In the data rows, 128 means zero.
Some points, each followed by its number:
[172, 091, 090, 145, 152, 089, 122, 137, 139, 117, 163, 097, 085, 127, 112, 116, 133, 123, 163, 159, 148, 164, 129, 110] 0
[162, 127, 119, 089, 143, 115, 081, 125, 105, 127, 154, 118, 097, 131, 124, 129, 109, 101, 134, 162, 082, 173, 129, 164] 1
[135, 100, 107, 157, 077, 160, 127, 082, 192, 180, 106, 075, 137, 083, 160, 145, 077, 169, 123, 168, 158, 117, 070, 101] 2
[077, 173, 131, 184, 118, 088, 134, 145, 102, 096, 142, 141, 161, 147, 072, 135, 171, 136, 149, 071, 183, 044, 127, 125] 3
[087, 149, 138, 159, 063, 192, 173, 076, 192, 181, 053, 124, 169, 068, 194, 180, 097, 200, 088, 123, 147, 080, 076, 070] 4
[130, 121, 128, 148, 171, 085, 157, 178, 094, 076, 162, 147, 118, 175, 087, 088, 189, 101, 148, 093, 152, 122, 183, 127] 5
[178, 054, 076, 176, 119, 093, 112, 126, 160, 134, 158, 066, 086, 125, 113, 108, 142, 141, 183, 175, 161, 150, 109, 100] 6
[049, 180, 230, 069, 107, 194, 111, 137, 078, 127, 072, 208, 211, 172, 139, 108, 126, 098, 072, 064, 063, 102, 149, 210] 7
[151, 103, 125, 104, 153, 130, 130, 138, 123, 125, 134, 131, 109, 134, 139, 115, 135, 118, 123, 138, 111, 162, 141, 124] 8
[142, 113, 128, 107, 124, 163, 136, 103, 162, 157, 099, 130, 116, 098, 172, 140, 101, 144, 108, 157, 099, 159, 120, 114] 9
[102, 171, 122, 113, 021, 228, 097, 003, 218, 255, 042, 085, 156, 007, 234, 241, 004, 214, 076, 188, 069, 129, 006, 103] 10
[034, 255, 204, 042, 186, 157, 183, 147, 053, 097, 094, 246, 183, 126, 143, 237, 099, 098, 014, 030, 076, 085, 169, 127] 11
[145, 124, 124, 109, 143, 124, 117, 133, 122, 126, 136, 133, 117, 131, 129, 124, 127, 118, 130, 135, 111, 156, 138, 137] 12
[129, 095, 131, 146, 104, 124, 116, 123, 131, 134, 120, 125, 124, 126, 123, 116, 157, 147, 156, 139, 102, 133, 128, 137] 13
[156, 104, 122, 100, 168, 103, 127, 160, 098, 097, 154, 139, 096, 158, 113, 095, 149, 095, 136, 131, 114, 175, 167, 141] 14
[163, 105, 088, 155, 143, 083, 113, 134, 133, 117, 168, 093, 095, 126, 100, 123, 132, 126, 168, 152, 153, 144, 124, 115] 15
[174, 084, 073, 169, 141, 083, 127, 127, 158, 124, 166, 078, 082, 113, 110, 124, 128, 141, 173, 166, 168, 154, 112, 091] 16
[095, 135, 135, 167, 099, 171, 186, 107, 174, 153, 075, 135, 158, 097, 166, 156, 136, 179, 104, 101, 164, 083, 107, 070] 17
[089, 170, 130, 170, 116, 099, 127, 141, 106, 104, 141, 133, 153, 142, 090, 130, 155, 135, 149, 088, 172, 059, 137, 122] 18
[127, 142, 124, 124, 113, 143, 114, 108, 134, 147, 123, 122, 131, 115, 140, 148, 109, 137, 124, 140, 116, 125, 112, 127] 19
[120, 166, 131, 125, 146, 127, 143, 130, 109, 115, 124, 141, 122, 119, 130, 159, 135, 130, 120, 110, 119, 127, 136, 116] 20
[147, 134, 119, 106, 154, 095, 087, 142, 092, 112, 163, 124, 104, 148, 097, 115, 132, 095, 150, 142, 105, 151, 146, 165] 21
[179, 118, 114, 072, 155, 113, 072, 130, 097, 124, 159, 116, 084, 133, 128, 120, 107, 089, 134, 173, 064, 198, 134, 174] 22
[142, 091, 121, 135, 100, 134, 103, 110, 145, 154, 120, 106, 113, 118, 138, 124, 122, 147, 149, 159, 116, 148, 109, 136] 23
[159, 113, 089, 151, 140, 096, 126, 125, 142, 120, 157, 092, 101, 115, 111, 130, 126, 122, 148, 148, 162, 132, 120, 103] 24
[156, 079, 130, 116, 186, 108, 175, 183, 109, 079, 146, 150, 094, 172, 118, 075, 183, 100, 137, 117, 131, 168, 191, 115] 25
[126, 122, 115, 154, 137, 097, 133, 149, 121, 107, 152, 119, 128, 146, 096, 104, 152, 122, 150, 117, 170, 103, 137, 124] 26
[157, 113, 120, 107, 182, 083, 122, 172, 080, 083, 174, 143, 092, 172, 086, 092, 168, 079, 150, 126, 121, 156, 179, 152] 27
[101, 115, 137, 169, 128, 135, 210, 150, 150, 108, 100, 155, 145, 140, 137, 116, 170, 152, 119, 079, 179, 089, 149, 078] 28
[166, 090, 103, 124, 161, 113, 157, 145, 138, 118, 138, 125, 090, 129, 133, 115, 143, 117, 135, 141, 138, 164, 151, 104] 29
[121, 176, 127, 123, 078, 158, 076, 064, 149, 192, 106, 096, 145, 075, 154, 195, 060, 153, 112, 161, 094, 115, 065, 138] 30
[145, 108, 130, 119, 140, 110, 098, 146, 102, 110, 154, 126, 124, 156, 108, 091, 137, 101, 143, 133, 117, 145, 142, 165] 31
New points follow, each followed by the numbers of its five nearest points above by angle, nearest first.
[105, 136, 134, 147, 086, 162, 143, 092, 165, 163, 090, 123, 155, 096, 162, 150, 104, 170, 111, 128, 129, 101, 091, 105] 4 10 17 2 19
[105, 180, 144, 106, 141, 125, 137, 144, 103, 117, 132, 151, 152, 135, 118, 147, 106, 108, 096, 098, 133, 116, 132, 134] 11 20 7 3 18
[051, 157, 232, 059, 083, 208, 092, 140, 089, 132, 088, 192, 255, 188, 136, 056, 078, 073, 050, 078, 095, 079, 127, 248] 7 11 31 18 3
[114, 133, 157, 109, 123, 145, 118, 136, 111, 122, 126, 144, 165, 155, 122, 101, 113, 102, 105, 112, 129, 113, 128, 170] 7 11 31 3 18
[132, 140, 125, 125, 133, 120, 114, 132, 116, 122, 142, 133, 124, 135, 118, 133, 130, 119, 134, 130, 121, 128, 133, 137] 21 27 31 1 22
[154, 123, 085, 138, 146, 095, 136, 135, 137, 119, 170, 097, 113, 126, 109, 123, 105, 115, 134, 149, 178, 127, 118, 108] 24 15 16 0 6
[137, 115, 128, 124, 128, 125, 116, 137, 121, 124, 143, 116, 149, 145, 112, 097, 106, 109, 124, 134, 155, 124, 119, 150] 31 26 21 27 14
[107, 131, 164, 101, 112, 181, 142, 116, 145, 148, 088, 153, 167, 126, 164, 118, 095, 127, 085, 125, 115, 122, 121, 142] 7 4 9 10 11
[069, 160, 199, 095, 123, 169, 134, 146, 092, 115, 090, 189, 186, 166, 132, 106, 142, 108, 091, 074, 096, 104, 154, 173] 7 11 20 3 18
[095, 150, 177, 092, 106, 157, 095, 129, 104, 131, 123, 155, 183, 159, 123, 104, 099, 096, 096, 111, 106, 106, 125, 195] 7 11 31 30 21
[122, 139, 127, 148, 155, 090, 134, 166, 095, 080, 156, 144, 126, 165, 082, 105, 175, 106, 153, 094, 162, 094, 166, 136] 5 26 27 3 18
[108, 111, 159, 127, 104, 137, 123, 123, 125, 133, 101, 139, 132, 132, 130, 128, 159, 146, 149, 123, 090, 136, 140, 145] 13 7 23 9 4
[109, 148, 148, 127, 129, 133, 148, 128, 123, 121, 112, 149, 146, 131, 130, 138, 133, 128, 110, 106, 135, 111, 136, 124] 11 7 28 20 17
[150, 093, 129, 123, 181, 100, 162, 181, 100, 077, 153, 148, 100, 173, 105, 081, 180, 098, 143, 112, 135, 155, 184, 124] 25 5 27 14 29
[123, 138, 138, 117, 131, 134, 121, 131, 120, 124, 132, 136, 139, 137, 125, 125, 123, 114, 119, 122, 122, 125, 130, 141] 7 11 31 21 27
[128, 097, 133, 135, 149, 145, 201, 166, 143, 111, 109, 148, 120, 137, 147, 104, 166, 141, 119, 105, 152, 138, 162, 083] 28 25 29 5 17
[080, 165, 186, 096, 118, 163, 120, 133, 097, 124, 098, 175, 173, 151, 132, 122, 130, 111, 096, 089, 091, 114, 142, 174] 7 11 20 3 18
[117, 148, 119, 126, 039, 197, 096, 023, 205, 229, 067, 081, 137, 030, 210, 214, 031, 201, 100, 190, 091, 124, 030, 099] 10 19 30 2 4
[145, 117, 128, 107, 127, 152, 134, 117, 147, 149, 108, 130, 113, 109, 164, 140, 112, 135, 113, 153, 104, 159, 123, 119] 9 10 19 23 2
[093, 151, 132, 154, 073, 175, 159, 074, 184, 179, 071, 123, 160, 075, 179, 176, 093, 193, 102, 128, 130, 089, 077, 082] 4 17 10 2 19
[068, 170, 197, 091, 107, 174, 113, 128, 096, 131, 088, 181, 188, 152, 138, 120, 123, 111, 090, 083, 083, 102, 135, 183] 7 11 20 3 18
[157, 129, 116, 096, 176, 079, 068, 155, 073, 095, 186, 122, 094, 164, 079, 102, 141, 075, 160, 141, 094, 166, 160, 183] 21 31 27 14 22
[112, 139, 120, 153, 094, 150, 151, 088, 170, 163, 094, 117, 138, 086, 158, 166, 107, 179, 121, 131, 136, 106, 092, 085] 4 17 10 2 19
[100, 173, 125, 113, 014, 233, 094, 000, 222, 255, 038, 083, 155, 002, 241, 246, 000, 218, 073, 193, 067, 125, 000, 099] 10 19 30 4 2
[141, 120, 120, 129, 171, 091, 122, 164, 091, 089, 158, 137, 108, 163, 101, 093, 162, 102, 144, 111, 130, 149, 159, 141] 27 5 14 25 31
